One turning vector, and how many steps it has turned
The counts run from 0 to 1002.
[135 143 126 115 111 154 114 120 172 146 164 158 105 144 111 150 120  83
 124 116 148 101 129 149  98 125 104 122 109 129 148 158 176 115 144 115
  45 152 116 169 152 112 135 112 138 112  95 124 145  98 137 124 159 155
 119 144  76  86  97  92 152 104 161  95  93  98 130 128 128] : 892
[126  81 144 110  73 164 144 124 132 124 187 178 147 101 100 154 107 164
 158 136  90 114 119 136  99  92 149 114 105 123  97 106 164 151  80  92
  87 102 108 137 176 107 113 127 151 117 115 144  67 149 165 126 101 143
 123 116 177 118  93 153 119 116 130 105 120 143 135 144  87] : 808
[132  74 132 141 124 110 155 117 107 119  95 132 143 112 160 106 128 186
 160 146  90 121 146 115 165 133 151 129 139 135  92 100  80 157 140 127
 183  87 111  97 118 162 125 132 126 152 170 157 107 155 130 153  96 102
 133 111 165 145 146 181 113 147 111 176 150 171 139 121 122] : 64
[116 126 192 133 169 140 156 107 147 130 137 168 155 108 130 135 105 154
 168 137 114  82 166 113 138 140 140 117 152 130  90 151 146 137 140 165
 169  78 142 112 164 116 148 135 158 100 160 116 144 124 114 112 146 114
 168 184 111 128 102 175 106 173 152 128 128 115 157 126 166] : 543
[121 142 109 127  89 144 115 139 141 164 160 110 113 124  69 154 138  77
 117  89 146 179 130 121 137 103 104 174 143 118 132 130 129 112  93 104
 132 125 117 176 110 115 115 102 122 121  98  80 148 121 165  99 112 148
 117  94 103 123 177  97 180 138 103 109 111  74  86 110 127] : 219
[149 131 112 109  91 153 124 148 140 153 158 123 104 144 103 152 135 104
 114 120 133 134 109 147  92 120 107 130 100 122 154 152 162 119 126  90
  49 171  96 164 154 115 115 108 120 127 101 135 127 115 163 139 137 167
  79 110  95  98 127  69 158  98 157 102  88 105 105 144 109] : 21
[129 137 140 139 124 101 113 115 113 138  85 125 114 179  82 144 136 117
 122 127 107 112 129 123 130 129  58 109 126  98 144 161  83 137 195 115
  54 149 108 135 136 164 142 133 124 138 101 161 149  82 103 158 117 123
  64 145  66 133 125 163 127 114 112 146 112 100 110 125 105] : 287
[122 108 134 147 120 151 152 154 102 116 145 115 129  79 172 118 139 177
 164 144 122 166 145 111 144 122 200 125 131 124 104  82 125 135  82 123
 193 118 120  93 120 114 102 138 113 115 157 121 105 164 150 132 122 118
 166 113 171 148 143 115 144 188 124 150 139 138 136 136 124] : 734
[138  90 173 160  91 146 131 106 170 177 152 159 149 157 118 151 117 136
 169 129 113 133 122 133 169 137 120 146 125 137 103 151  56 165 181  98
 126 100 120 155 136 155 141 104 131 158 103 116 180 108 131 153 126 111
 137 116  85 129 170 193 145 135 100 149 116 130 137 128 146] : 416
[134 148  97 138 161  88 126 138 156 150  68 108  83 146 160 112 142  61
  88 115 154 155 144 135 180 152 132 147 135 154 146 130 120  89 163 130
 175 136 142 156  93 143 127 111 125 146 115 108 178 121 127 113 162 109
 115 123  97 112 183  87 133 124 137 133 137 108 102 104 127] : 965
[128 141 179 141 148 126 151 119  85  87 126 140 125 119 135 136 138 186
 167 165 101  83 155 129  99 116 141  73 105  92 121 113 140 139 133 131
  89 148 120  87 164 106 128 153 141 104 134 170  80 128  93 150 117 132
 135 158 147 145  66 158 110 148 139 153 128 125 160 143  91] : 756
[130 143 116 106 136 100 106 105 172 110  91 144  91 133 149 115 136  72
 120 122 119 127 151 139 136 181  64 157 136 141 160 191 162 103 165 175
  94 121 116 149 104 124 143 126 114 117 133 145 162 108 144 108 132 129
 111 153  67  84 105 102 181 115 139 132 111 127 106 109 129] : 563
[142 116 105 114 134 138 142 161 177 149 133 109  98 126 196 117 128 139
 138 137 160 139 133 126 158 180 171 147 149 142 126 147 136 129 153 150
 145 166 114 121 125 148 126 109 103 142 147 125 176 133 147 149 181 126
 145 125  72 112 141  63 146 149 163 157 116 149 140 138 188] : 147
[131 123 164 156 156 118 126  90 155 136 157 191 141 138 136 140 113 153
 169 143 133  81 126 142 145 121 155 110 105 153  88  93 115 147 145 110
 138  97 164 135 170  97 130 139 161 112 108 108 104 130  91 157 145  97
 179 153 140 132  96 187  83 128 130 129 128 146 188 110 118] : 795
[129  92  67  81 166  99 131 147 121 139 111 105 103 143 133 114 123 162
 101 122 150 106 138 104 144 142 163 118 149 124 128 102 146 124 101 147
 142 164 144 105 136 163 130 121 137 150 180 121 103 154 148 167 137 122
  95 107 129 148 107  64  80  92 168 139 155 154 125 117 172] : 827
[147  74 142 107  61 162 148 133 140 138 176 159 144 114  92 156 110 160
 153 136  90 120 123 141 101  96 128 109  94 109 102 136 138 161 105  77
  66 112  78 145 167 140 128 113 145 145 121 161 102 143 167 140 110 157
  83 101 154 123 117 146 120 104 123 105 120 133 116 162  92] : 807
[123  73 105  89 115 116 118  97 158 106 128 152 121 146 133 108 119 158
 154 144  86  89 113 132 135 164  83 139 132 119 125 154 131 160 130 163
  73 121 125 119 133 156 144 128 125 148 153 183 115 121 150 162  95 114
 108 134 112 100  65 161 148  93 128 173 105 193 133 107 143] : 830
[130 118 150 160 142 131 115 109 172 161 143 154 132 164 154 133 113 151
 160 149 144  94 106 153 158 155 161 122 120 145 111 110  86 155 180 123
 106 144 157 122 156 134 126 121 130 132 108 117 151 111  96 188 164  86
 170 143  79 125 112 154 116 117 141 159 107 157 187 109 160] : 414
[136 147  91 130 127 106 133 172 106 151  84  74  79 143 147 125 156  89
  93 114 150 177 143 125 157 123 142 143 131 127 166 119 105 101 142  93
 133 173  97 145 102 151 113 106  99 138 115 130 157 124 127 135 154 130
  98  90  99 138 187  57 142 127 128 133 140  93  89 135 109] : 385
[145 112 167 114 135 122 147 101 171 111 101 186 121 112 140 126 120 104
 156 150  82  92 156 133 120 158  88 126 126 119 125 199 168 127 174 167
  93  89 102 149 140 123 149 129 148 118 130 163 151 103 127  86 140 138
 119 179  98  98  96 176 159 141 157 139 108 126 124 137 116] : 945
[132 121 129 125  87 156 128 125 188 140 173 159 130  85 141 138 116  82
 150 112 132 162 132 145 132 139 150 170 116 160 106 128 174 117  76 119
 166  79 144 166 121  75 112 123 135 105 111  90 137 154 168  74 131 140
 178 117 155  87 131 122 171 143 126 113 115 125 134 126 121] : 129
[104 150 118 159 179  81 114  95 104 112  92 112 105 126 149 108 148 148
 143 133 130 133 153  98 180 139 145 130 149 140 114  80 105 123 107 164
 201 117 173  84 111 116 129 155 130 112 157 111 116 151 111 119 100  80
 170 131 154 150 131 160 128 182 111 167 155 138 147  91 132] : 849
[132 103 131 135 138  76 136  94 111 143  94 171 135 142  91 134 119 127
 123 117 112 103 147 124 164 101 107 109 123 149 106  86  95 141 136  88
 149  70 148 154 129 133 151 143 171 149 111 118  93 145 110 131 112 100
 108 115 170 147 158 196  67 106 126 114 164 128 123 114  90] : 393
[148 107  90 102 173 106 154 152 139 102  98 113  97 123 203 105 127 166
 137 162 136 106 135 129 134 157 184 108 126 127 135 114 168 122 141 149
 120 172 113  91 141 140 114 131 125 132 168 173 112 160 125 161 165 118
 127 137 129 117  79  70 102 112 188 146 149 166 151 126 138] : 261
[127  94 128 103  73 162 102 134 123 117 178 122 122 138 104 148 126 175
 160 147  99 106 107 137  95 122 112 127 102  91 124 124 132 157 101 116
  33 176 114 110 167 125 117 119 107 126 127 167  96 118 147 173  91 134
 109 114 113 120  67 124 167 109 127 142  92 151 138 143 123] : 136
[103 166 120 138 128 107  93  94 116 131 128 142 123 148  35 152 137  69
 101  84 135 122 145 114 131  95  69 139 143 110 125 126 140 107 102 120
 110 102 163 163 128 102 143 139 160 104  95  89 119  99 127  98  83 111
 107 137 134 129 129 158 142 138  92 106 122  77 111  97  98] : 105
[108 138  99  85 160 101 106 102 149 105 122 137 105 147 102 116 126 106
 116 117 119  86 145 123 124 165  67 137 152 106 138 167 188 125 116 194
  88 137 153 119 139 132 150 132 136 111 164 131 128 108 133 120 110 119
 120 166  93  96  52 119 149 114 144 147 106 152 134  98 152] : 159
[115 124  73  89 103 119  96 134 114 123 159 115 105 150  75 138 126 117
  96 109 138 115 106 129 102  98 101 129 117 105 141  92 177 111  66 110
  52 164 139 140 148 105 117 125 132 120 111 115  78 139 153 149 102 139
  81  98 145 116  81  78 124  65 127 107 117 131 116 112 106] : 991
[141  95  92 100 126 130 166 159 124 156 141 130 136 101 115 137 113 152
 112  94 135 145 149 111 149 106 185 141 153 137  90 107 150 132  85 105
 196  96 119 144 143 139 122 103 159 142 150  96 120 173 169 123 142 131
 106  98 172 141 185  95  84 130 147 106 159 122 105 134 142] : 41
[153  88 110 111 160  93 155 135 137 107  81 123 106 132 200  96 131 179
 132 166 120 101 131 129 142 162 171 103 124 130 122 115 128 134 156 136
 125 154 104  89 137 159 127 122 111 157 169 184 122 149 122 181 161 119
 106 125 120 130 113 105  94 100 176 163 147 179 146 135 136] : 262
[117 154 107 135 131  97  82  88 175 126 101 129  89 159 124 132 139  71
 118 125 140 129 122 151 149 156  67 142 116 145 159 146 133 114 153 145
  67 152 150 151 111 107 133 132 112 119  99 134 150  97 112 125 117 113
 133 143  80  88  87 129 183 109 110 138  85 130 140  87 117] : 197
